In the rows, 128 means zero.
Each path is a new rotation, seen through one point. The rows after it are directions, each followed by how far the rotation turns it, in degrees a step (0 if it stays put).
Each turn is a multiple of 5 degrees from 10 to 175, or 0.
Each row of a path follows its step; steps can be skipped.

step 0: [126 139 122 135 127 127 131 127 138 136 129 133 139 135 125 118 131 136
 133 136 127 128 134 126 136 119 125 123 124 136 125 125 124 127 128 134
 132 127 122 123 114 129 129 134 128 133 132 125 130 130 131 116 132 128]
step 2: [129 130 130 124 120 130 135 128 131 127 138 125 126 130 130 132 124 128
 128 144 116 126 129 128 123 135 137 125 116 119 129 126 133 121 126 129
 127 128 113 122 134 125 124 135 131 133 130 129 136 126 131 121 125 129]
step 4: [123 126 128 132 125 125 137 117 132 138 127 126 126 132 126 128 123 132
 127 136 128 117 123 141 133 128 125 133 119 135 141 128 122 137 126 133
 138 120 126 131 126 128 128 126 121 128 126 120 138 128 127 125 131 127]
step 5: [126 130 122 121 134 131 124 119 133 131 138 128 128 130 121 129 123 129
 134 136 128 123 140 128 126 130 129 125 115 133 123 128 125 125 142 130
 129 128 124 120 117 125 143 138 128 137 130 129 130 126 125 125 130 129]
step 6: [125 129 135 139 130 134 127 124 124 124 131 125 133 128 120 117 126 136
 116 134 128 133 129 124 122 123 131 128 116 121 131 123 120 129 125 127
 123 124 124 129 123 126 128 136 130 127 130 129 132 140 129 111 121 132]
step 7: [135 128 122 122 125 123 130 130 134 140 130 129 131 134 132 129 134 132
 131 131 120 121 122 131 123 129 125 128 114 129 135 124 121 120 116 131
 136 134 122 130 128 126 126 138 133 126 131 136 137 132 141 127 123 126]
step 8: [137 128 127 133 123 129 136 126 136 129 132 127 125 119 124 130 124 135
 137 137 127 127 138 137 127 121 134 132 131 137 131 123 126 118 128 137
 130 127 117 121 129 130 130 126 127 128 131 128 131 130 126 114 141 131]
step 10: [123 128 122 127 123 124 126 126 133 125 129 140 134 135 127 119 126 133
 124 142 122 118 136 132 135 140 135 128 119 129 130 127 123 128 131 122
 134 123 122 121 123 117 130 130 128 129 133 130 133 127 130 125 120 136]
step 11: [135 129 122 132 135 132 129 118 125 133 128 129 129 126 123 131 124 133
 136 136 131 128 129 136 125 119 123 128 119 127 133 126 124 117 124 124
 128 121 136 133 121 131 138 130 128 131 128 131 132 133 131 112 117 135]
step 13: [139 137 129 124 126 125 131 124 140 127 132 126 127 129 123 122 126 133
 120 132 123 123 136 126 131 129 135 130 126 134 128 123 121 127 128 134
 128 137 118 125 117 135 136 139 143 126 125 133 126 128 128 121 127 130]
step 16: [135 125 126 127 125 135 130 112 136 125 124 129 134 133 123 120 123 132
 132 129 136 131 133 134 134 124 128 132 117 133 140 124 125 129 131 138
 124 116 124 126 121 124 130 127 126 121 127 125 128 129 124 114 127 129]
Speeds:
[126 128 131 128 127 130 127 126 127 127 126 127 128 127 129 128 127 129
 129 126 128 130 129 132 127 126 128 132 127 129 127 128 129 129 127 127
 127 128 128 128 127 130 127 128 129 129 126 127 128 132 129 129 126 130] | 140
[128 129 129 130 129 128 125 129 129 129 129 127 129 128 126 128 130 129
 128 126 127 131 130 127 127 127 128 125 127 127 127 130 126 130 127 128
 130 130 129 129 126 131 129 130 127 129 130 128 128 128 131 126 127 126] | 60
[130 127 124 129 127 128 130 128 128 130 127 128 127 128 131 127 126 128
 131 126 130 130 127 128 129 127 126 130 128 130 129 128 128 128 128 128
 130 128 127 131 128 128 128 127 127 128 129 126 128 127 131 126 129 128] | 90
[128 128 128 125 128 129 128 128 126 127 126 128 128 130 127 126 130 129
 126 129 129 130 126 128 128 127 125 127 127 128 124 127 127 126 130 131
 129 129 129 128 129 129 126 130 127 130 127 130 128 128 128 126 128 131] | 65

step 0: [120 133 140 125 136 122 127 122 127 131 123 120 133 131 131 119 128 135
 128 125 121 128 128 131 127 125 132 131 137 125 128 126 121 133 129 146
 125 126 134 133 126 127 123 131 125 130 124 135 133 129 135 123 125 137]
step 1: [130 134 129 132 130 124 121 127 133 134 130 127 139 129 138 126 131 128
 127 122 129 134 124 129 125 137 123 138 127 134 126 127 118 128 128 139
 136 125 130 116 128 129 116 131 135 129 128 134 131 124 127 120 130 136]
step 3: [135 129 127 133 127 136 130 125 131 128 134 130 130 131 127 118 127 126
 124 136 124 131 120 129 131 132 128 135 129 129 133 121 128 127 125 130
 130 130 123 126 127 136 113 120 127 136 130 132 116 129 145 125 133 130]
step 5: [124 126 125 127 126 127 119 124 124 119 117 136 128 142 134 116 129 124
 125 124 128 131 120 127 127 134 127 128 126 129 134 130 129 133 130 130
 132 124 119 131 124 130 130 128 130 130 138 140 134 131 138 120 125 134]
step 6: [119 136 134 123 130 128 130 122 129 122 126 125 130 137 125 126 139 135
 125 125 121 133 122 123 123 142 126 128 128 122 132 134 130 135 127 144
 123 129 127 134 124 129 129 130 126 132 130 131 127 124 127 124 124 137]
step 8: [127 133 137 129 121 126 129 132 131 132 124 119 129 133 124 122 136 135
 129 130 120 127 131 123 125 128 129 129 127 132 124 134 131 132 134 137
 139 124 129 120 127 132 125 127 129 127 116 128 123 132 146 125 119 128]
step 10: [122 137 126 128 124 128 129 123 130 126 124 134 136 127 131 126 129 135
 125 137 122 129 136 134 136 128 135 138 133 125 131 129 121 129 135 134
 135 124 117 126 124 132 118 138 124 133 127 132 133 120 130 121 121 131]
step 12: [129 134 133 126 133 130 119 120 126 129 133 130 137 133 125 120 141 129
 129 138 120 126 126 126 132 137 124 135 130 130 126 133 124 131 129 137
 123 135 129 133 127 129 128 126 133 137 131 126 131 121 139 132 129 135]
step 14: [129 130 133 128 118 137 125 124 130 134 125 126 129 132 125 123 131 127
 125 119 122 131 135 119 132 133 125 131 134 132 131 138 131 139 122 136
 135 123 124 127 129 136 128 121 123 138 130 131 127 132 137 120 120 130]
step 15: [123 131 128 131 129 125 128 131 129 133 129 127 124 133 125 113 132 129
 129 120 127 134 125 132 130 130 141 123 131 130 140 127 130 133 126 140
 132 127 129 131 123 132 116 127 122 132 134 134 124 134 130 118 132 136]
step 16: [123 131 127 131 130 129 132 127 124 121 118 126 141 128 127 121 134 130
 129 127 124 133 122 128 125 127 133 130 136 127 123 127 129 128 134 138
 133 130 130 123 129 129 116 129 127 135 121 131 133 125 128 116 117 140]
Speeds:
[131 128 129 128 126 129 129 126 128 130 128 128 128 130 129 127 128 129
 130 130 129 128 129 127 129 127 128 129 127 129 126 128 129 128 125 126
 130 126 127 130 127 128 127 126 124 127 127 127 124 130 130 130 127 126] | 70
[127 129 129 128 125 126 127 127 129 126 126 127 129 130 128 130 126 129
 129 127 129 130 129 128 128 131 124 129 129 127 128 130 128 128 129 127
 129 126 127 127 129 131 127 128 128 126 131 130 129 126 125 129 128 126] | 90
[130 129 125 131 126 129 127 130 129 129 127 127 131 126 125 127 128 128
 127 128 127 129 129 129 129 129 126 127 128 129 130 128 129 128 129 128
 128 127 133 126 126 128 127 131 126 127 127 129 127 131 127 128 129 127] | 55
[126 128 129 129 128 131 125 127 126 130 132 128 127 129 128 128 130 128
 130 129 128 127 129 130 131 129 127 126 129 128 126 129 127 129 128 127
 130 130 127 127 127 128 129 128 129 128 129 128 129 132 124 128 128 129] | 140
[130 130 127 126 128 129 129 128 129 123 127 128 127 129 129 130 128 129
 129 127 127 126 126 127 125 129 127 128 128 127 128 126 129 128 127 128
 128 130 127 126 124 129 127 129 128 127 128 129 127 132 128 128 129 130] | 25
[127 130 131 125 128 130 128 127 129 128 126 127 129 124 126 129 129 131
 128 129 126 127 128 126 128 126 130 128 130 129 127 131 129 131 129 128
 128 129 128 130 128 129 129 130 127 128 127 127 128 127 127 129 128 128] | 175
